First come named turns, each shown by rows before and after it. For each pair of rows after them, which turns, in which order, take the first row to the second? The first pair is done for you.
j209:
-5 -13 -4 -14 7 -3 -4 24 12 21 9 -15 19 -36 -17 7 -9  ->  23 -8 -8 -13 6 -8 2 22 5 11 5 -8 27 -15 -31 -10 -19
8 -5 10 8 -17 -15 28 -17 14 -32 11 -9 -29 3 -1 16 -33  ->  5 -7 14 16 -16 -8 22 -16 18 -31 8 -7 -41 -5 3 11 -31
10 17 1 11 27 -26 6 -8 -33 -12 -2 1 -2 35 15 -3 49  ->  6 16 6 25 25 -10 -7 -7 -28 -8 -7 1 -22 22 19 -13 51
j453:
-7 16 11 22 -6 11 -19 0 -13 -4 -10 7 -38 -1 24 -4 20  ->  9 14 5 22 -1 23 -26 4 -10 5 -17 9 -28 -17 3 -26 8
2 -2 -11 17 -14 -12 -6 -14 5 -11 -15 6 -10 -29 -6 -6 -32  ->  -1 0 -8 16 -18 -23 0 -18 0 -17 -11 5 -15 -13 2 5 -31
29 9 1 15 -1 -4 7 -6 -28 -21 -6 19 -17 49 11 -25 22  ->  -3 8 6 16 4 5 -7 -4 -23 -3 -6 11 -30 27 37 -8 53
27 2 3 11 13 6 3 14 -25 -16 -2 5 15 26 -5 -19 16  ->  7 3 7 10 11 0 4 12 -25 -13 4 2 3 29 19 -1 33
j678:
-17 1 0 -27 -7 -1 4 -4 8 6 -5 -3 18 8 4 17 24  ->  -20 0 2 -25 -7 3 0 -5 14 9 -5 -5 12 -1 7 17 24
-6 -6 13 4 -13 -24 21 -3 -2 -26 11 0 -19 10 17 25 -4  ->  -16 -10 16 17 -9 6 -6 5 8 -4 1 -1 -36 -27 20 9 10
19 -30 -3 11 -21 25 12 -15 20 -26 10 -14 -33 -13 -5 0 -48  ->  33 -24 -9 21 -8 50 -14 -6 11 -2 -8 -6 -31 -16 -4 -34 -17
25 -1 13 17 -17 -8 16 -18 -4 -39 7 -1 -25 14 -8 0 -41  ->  10 -6 16 28 -13 20 -8 -11 7 -20 1 -3 -44 -26 -3 -7 -34

(two turns a pair)
3 -1 -2 -9 5 -6 12 6 -2 3 3 1 14 11 4 0 19  ->  -12 -7 2 -5 3 5 3 8 10 8 5 -4 -2 -16 7 8 11 | j678 j678
22 5 -15 -21 21 -4 -10 6 -20 14 -23 4 46 33 -3 -14 22  ->  43 1 5 15 -8 5 -9 0 -8 -25 -23 10 -11 27 -13 -29 -38 | j678 j209
7 8 34 14 -11 -5 12 2 -4 -33 -4 -9 -26 13 5 -8 -24  ->  -7 9 32 19 3 22 -15 10 -3 -1 -17 -8 -32 -10 19 -19 13 | j209 j678
10 -1 7 5 -5 0 2 0 -17 -20 0 2 -11 28 -3 9 -2  ->  -7 -8 10 -1 -10 -1 6 0 -4 -18 10 -5 -14 6 -5 25 -13 | j678 j209
20 -14 -5 6 10 32 -20 9 18 32 -18 -2 1 -63 -44 -41 -39  ->  26 -16 -9 -25 3 -21 32 -2 13 -2 2 -9 38 -15 -58 -2 -69 | j209 j453
6 12 -12 6 27 -2 4 11 -17 16 11 20 5 16 18 -1 8  ->  -18 2 -11 0 23 -1 3 11 -2 22 19 10 2 -15 22 23 0 | j678 j453
22 7 -3 -12 -17 -30 36 -7 -1 -49 20 27 11 25 -22 -3 -68  ->  23 8 -7 18 7 47 -38 14 3 14 -14 38 -14 -43 -10 -65 -12 | j678 j678
-11 -1 16 7 -7 6 5 7 17 -2 13 -17 -32 -9 12 14 -1  ->  -11 1 2 -13 10 -3 10 10 4 14 12 -18 1 0 11 18 31 | j678 j209
-20 -18 -8 -6 -8 17 -2 22 -10 -13 13 2 16 15 15 -2 18  ->  -17 -21 -5 -7 -15 10 6 17 -5 -26 19 1 12 16 8 7 -5 | j209 j678
-23 5 1 0 -20 31 5 6 14 -4 -7 12 -39 -28 -7 -7 -28  ->  -37 1 0 -13 -21 14 21 4 18 -6 3 5 -23 -29 -7 17 -31 | j453 j209
-5 -7 -7 -9 15 0 -2 7 15 14 -9 -21 23 -19 -8 -8 -1  ->  8 -4 -3 1 13 9 -9 7 15 14 -15 -17 11 -17 -12 -23 -6 | j209 j209
-19 0 4 4 -15 18 -21 -4 4 13 7 -9 -14 -33 6 -5 21  ->  -14 -4 -1 -8 -14 15 -13 -4 8 13 9 -12 5 -44 -13 -3 2 | j453 j209
-29 -16 -20 10 -2 -7 6 -24 18 -8 22 -9 -34 -39 -4 36 2  ->  40 0 -37 21 14 13 -8 -14 -7 -1 -5 13 -7 -7 -37 -37 8 | j678 j453
14 7 15 -1 -3 4 2 19 -14 -2 1 -3 27 -5 -1 -4 -1  ->  1 4 19 -4 -10 -4 9 16 -10 -8 8 -9 20 -6 6 13 -4 | j678 j453
10 0 -5 -12 2 -8 7 2 2 -5 4 -3 4 1 -14 1 -20  ->  7 4 1 3 -6 -4 3 0 0 -13 2 0 -21 8 0 -1 -18 | j209 j453
25 14 4 -2 23 24 -17 8 16 19 -31 -10 27 5 -43 -27 -4  ->  16 13 19 22 7 35 -27 3 23 6 -31 -9 -20 -7 -27 -25 -20 | j678 j209
-26 -14 -4 -8 28 10 4 2 35 32 -9 -19 -11 -44 -2 2 14  ->  29 3 -20 -11 38 -10 22 2 0 15 -19 -1 20 31 -16 -33 22 | j678 j453
3 -1 6 19 -33 -2 9 1 2 -25 14 2 -16 22 7 17 -8  ->  -20 -6 0 0 -25 -5 12 3 8 -11 19 -9 4 2 11 39 2 | j678 j209
40 10 -16 -39 -14 -4 25 -22 -14 15 -1 -12 61 8 -23 -6 -19  ->  44 3 1 -12 -31 20 12 -22 3 2 -3 -10 17 -24 -30 -24 -61 | j678 j209
-4 -1 28 -2 -6 -10 15 -13 13 -13 13 -1 -4 -8 11 15 -23  ->  21 11 15 5 12 7 -7 -3 -8 7 -7 16 8 11 11 -27 16 | j678 j678
1 8 2 1 -7 -16 17 -14 3 -17 6 -3 -5 11 -7 5 -25  ->  5 10 4 20 -3 8 -8 -6 4 -3 -6 5 -28 -4 -1 -18 -13 | j209 j678
-32 5 -2 -18 12 -3 0 6 -11 13 -7 -25 7 -9 23 29 27  ->  3 5 -14 -19 22 16 -10 14 -11 23 -18 -16 30 -22 -12 -10 15 | j678 j453
-1 2 -2 7 9 1 -16 2 -15 8 -19 5 14 0 -12 -7 23  ->  -6 4 -2 1 11 -2 -10 2 -14 7 -16 2 20 2 -11 0 27 | j209 j209
-24 1 12 34 -5 35 -39 15 0 28 -2 8 -51 -11 41 -13 51  ->  -12 11 5 23 0 8 -18 12 -22 17 3 15 -31 43 51 -4 71 | j678 j209
6 -13 -2 5 6 18 -6 -3 7 11 -5 1 -6 -20 -16 -24 -16  ->  4 -12 6 9 -6 6 7 -8 8 -8 3 0 -20 -7 -11 -11 -32 | j453 j678
-1 7 -14 -15 12 -9 1 -8 2 36 -25 9 34 17 5 -11 -4  ->  -22 -2 -3 -18 -3 -23 16 -15 16 18 -10 -4 20 8 13 20 -30 | j453 j678
-12 7 -18 -7 9 -9 -17 5 5 29 8 -3 24 -27 -11 5 18  ->  6 13 -19 -11 6 -25 0 4 -7 15 9 1 38 8 -16 3 12 | j678 j453
-27 14 5 -11 -3 -9 -10 13 3 11 4 1 -25 -2 1 31 18  ->  -5 13 -8 -27 7 -8 -6 16 6 21 0 1 13 -13 -35 15 1 | j453 j209
-2 4 -1 2 8 -2 -11 6 -8 12 -4 15 9 -3 1 -8 4  ->  4 4 5 9 0 -2 -10 5 -8 2 -5 18 -3 4 1 -11 -6 | j678 j209
-5 21 20 -1 14 -9 7 1 7 -13 18 -4 -25 19 13 21 21  ->  -10 15 22 2 7 -4 4 0 15 -16 21 -8 -37 1 10 22 7 | j209 j678
-32 -26 24 -4 -4 3 -1 -21 16 2 9 17 -24 5 12 45 37  ->  25 -15 1 -11 19 15 -9 -10 -4 18 -14 32 26 20 -33 -14 40 | j453 j678
-10 -16 -3 16 0 18 -20 11 13 2 -5 1 -8 -41 -4 -15 -19  ->  19 -5 -10 -1 0 -22 15 2 -10 -27 1 4 24 27 -11 -9 -24 | j678 j678
3 -2 10 15 -7 9 -10 -3 4 -15 -8 4 -40 5 3 -8 -14  ->  -14 -2 0 4 9 16 -22 2 2 14 -10 -2 -21 -9 14 0 23 | j209 j678
19 7 10 30 -14 24 -11 -3 5 -19 -5 17 -37 9 -4 -19 -30  ->  -2 11 16 26 -14 13 -6 -7 -1 -23 0 13 -45 28 23 2 -4 | j678 j453
-22 9 -8 -9 4 -26 3 -4 -7 4 12 -12 21 29 5 23 30  ->  -13 11 4 27 -2 13 -32 2 -3 8 -1 -2 -26 9 15 -14 32 | j209 j209
-22 7 -6 -13 15 -8 0 6 -10 22 5 -2 12 15 29 16 44  ->  -38 1 -1 -13 8 -9 5 3 4 16 11 -8 3 -3 30 34 29 | j678 j678
-13 13 -2 -16 -17 -18 5 -4 -12 -13 -5 2 -21 17 4 43 3  ->  11 7 -12 -17 -4 15 -20 9 -1 14 -22 6 1 -29 -34 0 -12 | j453 j453
-14 -4 2 36 -12 10 -15 2 -4 1 16 30 -32 -7 36 -15 17  ->  25 -1 -4 34 -12 5 -3 0 -10 -13 13 37 -14 7 4 -41 -15 | j453 j453
15 -1 -18 -8 11 11 -9 -17 -25 25 -16 8 6 -8 -2 -31 14  ->  27 -2 -20 -14 6 0 3 -20 -23 17 -14 7 16 -3 -15 -32 -2 | j209 j453
-22 10 1 10 -5 -7 -8 1 13 -6 -3 0 -15 10 12 6 2  ->  -12 15 -2 9 -2 -7 -7 3 4 -3 -7 5 -6 23 12 -3 12 | j678 j678
34 6 6 23 -6 4 27 -9 0 -7 -8 3 -12 29 -1 -2 -44  ->  -9 5 13 33 -1 20 3 -5 6 15 -8 -3 -39 7 40 16 2 | j453 j678
-10 14 -12 7 9 2 10 -7 6 -2 -9 2 24 36 -4 3 -13  ->  -26 7 -7 16 9 26 -11 -6 21 15 -12 -2 6 -5 0 2 -13 | j678 j678
15 2 -9 -9 3 -14 23 -6 -7 -30 5 6 24 20 -3 -6 -4  ->  -31 -8 0 -2 1 8 0 -4 12 -7 9 -4 -8 -27 26 13 18 | j209 j209
21 -2 -12 -41 3 -20 26 -9 -4 0 -3 -7 36 -8 -46 13 -46  ->  27 9 11 3 -18 -17 21 -18 -18 -37 -5 7 -39 37 -7 3 -46 | j209 j453
16 4 -19 25 -11 -32 12 -8 -1 -16 23 38 -15 34 19 13 12  ->  1 5 -24 21 3 -20 -4 -3 -2 9 20 36 -10 19 32 11 47 | j453 j678
27 10 -2 27 8 -1 -18 8 -28 1 -22 12 -10 45 -5 -34 26  ->  2 8 0 26 10 8 -30 11 -24 16 -21 6 -18 26 11 -23 48 | j453 j453
-22 8 15 -1 7 -5 19 -2 -22 9 -19 4 4 -2 15 -10 26  ->  -34 3 18 -5 0 -9 23 -4 -13 3 -12 -2 -2 -14 16 8 11 | j678 j678
43 10 7 5 2 -21 11 -25 8 -25 -14 -29 7 -14 -17 31 -37  ->  0 6 11 5 10 -5 -12 -20 18 2 -16 -37 -8 -50 13 48 1 | j453 j453
-3 13 9 -4 7 -14 -4 6 -5 13 -1 10 -11 8 -16 -2 23  ->  -19 9 15 -7 -2 -16 2 5 6 9 5 4 -20 -6 -15 13 9 | j678 j678
-41 -15 17 1 -3 -8 -10 -16 -25 23 7 -6 21 0 21 38 -8  ->  -17 -5 8 5 8 -2 -17 -12 -42 33 -4 5 33 22 18 12 16 | j678 j678
3 -5 2 -8 -4 -8 27 5 18 -26 15 -20 3 -6 -18 7 -13  ->  -3 -2 12 7 -9 -5 22 5 13 -33 14 -14 -25 4 3 5 -5 | j209 j453
-3 -3 -15 -51 5 -30 40 11 -8 22 21 -15 87 13 -11 18 6  ->  45 1 7 -3 -29 -21 47 2 -4 -34 16 0 21 35 -28 -22 -72 | j209 j678
-7 -2 0 5 2 16 -18 3 5 11 -1 0 -12 -17 5 -7 7  ->  -14 -3 -6 -15 8 3 -4 2 2 16 5 -4 16 -11 0 12 13 | j209 j678
-45 -29 -5 -8 13 3 -18 -11 3 -6 14 -32 26 -10 28 27 0  ->  8 -22 -20 -1 23 23 -31 -4 -10 3 -5 -15 53 -4 -9 -32 -10 | j678 j453
5 6 -2 -4 7 -3 -17 8 -5 13 -8 7 -6 5 3 -11 22  ->  -12 -2 6 -10 -4 -19 1 2 9 -4 8 -3 -14 -4 4 19 -7 | j678 j678
-15 7 3 -11 5 -25 5 -7 -17 -4 5 1 11 45 26 20 34  ->  19 1 -11 -11 18 16 -22 5 -6 26 -14 5 37 -10 -24 -30 12 | j453 j453
-21 -11 27 35 0 24 -20 -4 -8 -10 18 10 -21 32 46 14 29  ->  -22 -11 27 27 -4 8 -8 -5 -9 -19 23 9 -16 44 44 23 20 | j678 j678
-25 2 9 -18 13 12 -2 3 23 14 14 -24 2 -5 -14 -11 32  ->  7 9 10 -3 10 20 -5 4 14 2 5 -13 -4 15 -26 -44 21 | j209 j209
3 3 -19 -6 -1 -39 21 -17 -4 -2 7 1 18 26 3 4 16  ->  13 2 -5 18 -18 -27 18 -22 3 -21 5 5 -18 24 3 -9 -15 | j209 j678
16 -20 -14 1 25 9 2 23 -3 16 -4 15 34 5 -11 -26 0  ->  27 -17 -8 9 14 1 11 17 -3 -6 -3 19 19 25 -11 -28 -18 | j209 j453
3 -8 20 -5 -11 15 -19 2 7 0 5 5 -19 -19 -26 -3 -37  ->  -21 -7 15 -16 4 18 -27 6 7 25 5 0 -8 -28 -6 12 1 | j678 j209
-8 -7 -5 -10 8 -21 -1 3 -7 -4 -2 -11 2 21 -1 24 14  ->  -4 -6 2 13 4 4 -23 5 -4 -1 -9 -5 -29 6 7 4 14 | j209 j209
-7 -14 8 26 -27 -2 -16 -4 2 -7 -11 24 -25 -16 20 -15 15  ->  -19 -22 -6 -5 -14 -6 -8 0 13 14 -7 12 20 -46 0 1 17 | j209 j453
1 -11 -5 -18 0 -4 8 0 15 -2 4 -11 26 -25 -27 9 -30  ->  24 -5 -4 0 0 13 -4 4 10 -4 -7 1 14 -17 -31 -24 -30 | j209 j678
21 2 -1 8 1 3 4 -16 1 -23 -9 27 26 30 -7 -2 -17  ->  1 6 7 17 -3 3 -4 -19 -4 -22 -7 26 1 37 21 11 5 | j453 j209
21 0 10 36 -20 32 -11 -7 2 -17 0 11 -44 3 11 -20 -16  ->  7 10 10 33 -18 21 -6 -8 -6 -18 3 11 -46 28 32 -5 11 | j678 j453
-2 -3 3 2 -8 -14 17 -8 -17 -13 5 8 -2 39 11 9 5  ->  -11 -2 8 22 -6 18 -12 -3 -11 5 -4 8 -28 5 19 -7 18 | j209 j453
14 -7 -10 -3 6 -10 8 7 5 7 -12 -1 21 -12 -31 -17 10  ->  -6 -11 -7 -2 5 -5 2 10 13 15 -10 -5 12 -30 -19 -4 21 | j209 j209
-1 15 -14 -5 -5 4 1 17 -3 4 6 4 20 -3 1 -9 2  ->  -11 11 -10 -6 -10 3 3 15 4 2 12 -2 14 -16 4 2 -9 | j678 j678
2 15 2 -12 -20 -4 11 0 -12 3 14 5 7 14 -23 2 9  ->  3 11 6 -7 -25 0 9 0 -4 -1 14 3 -4 3 -28 -2 -7 | j678 j209
-16 6 -15 -11 5 -1 8 2 11 2 7 -23 23 -33 -31 16 -23  ->  0 9 -8 12 3 22 -13 4 10 3 -6 -13 -6 -38 -29 -12 -26 | j209 j209
-7 -12 2 -10 7 16 -10 6 18 24 -1 -1 17 -48 -16 -3 3  ->  0 -2 9 -12 -10 -31 31 -9 -1 -24 15 1 5 25 0 24 -12 | j453 j453
1 -5 3 -8 12 -3 -4 -2 -4 6 -3 1 11 -5 2 -6 8  ->  3 -3 5 -8 10 -10 4 -4 -8 -1 0 3 9 8 4 -2 6 | j453 j453
28 1 0 -14 -6 1 4 14 -12 -5 -7 -3 12 35 -12 -18 -11  ->  -2 -12 12 -5 -13 25 -15 15 13 10 -4 -14 -18 -24 -8 -5 -21 | j678 j678
33 3 14 22 -6 4 4 4 -4 -15 -6 2 -14 17 -21 -13 -29  ->  24 0 20 27 -8 18 -8 7 4 -8 -8 -1 -24 -4 -18 -15 -27 | j678 j678
11 -9 -27 -7 35 32 -26 -22 11 42 -15 9 17 -46 -17 -40 36  ->  2 4 -25 -28 25 -35 27 -38 -17 -2 8 11 32 49 11 13 49 | j678 j453
-47 -10 3 -6 -3 -10 12 -3 17 8 10 -15 8 -31 29 38 -7  ->  24 2 9 41 -9 20 -9 0 0 -11 -16 11 -23 -2 7 -42 -32 | j209 j209
-19 5 -1 7 -7 7 -7 3 8 16 1 -3 -9 29 9 11 27  ->  -16 -1 -9 -10 1 9 -5 5 13 30 -2 -6 22 12 -12 7 21 | j453 j209
-13 15 -11 19 4 13 -13 1 -15 22 -6 8 8 11 20 -25 50  ->  6 11 -9 0 -11 -28 32 -10 -13 -19 11 5 31 41 -8 -3 -8 | j453 j678
5 17 2 16 15 -20 10 -13 -9 0 -30 5 -27 31 53 3 30  ->  42 11 -10 15 24 12 -6 -3 -1 22 -46 11 -2 -8 5 -43 3 | j453 j453
-10 -11 25 12 -21 -3 2 -11 -23 -15 19 10 -4 31 27 12 -30  ->  -28 -16 24 19 -14 24 -24 -3 -14 11 12 7 -15 -9 35 6 -12 | j209 j453
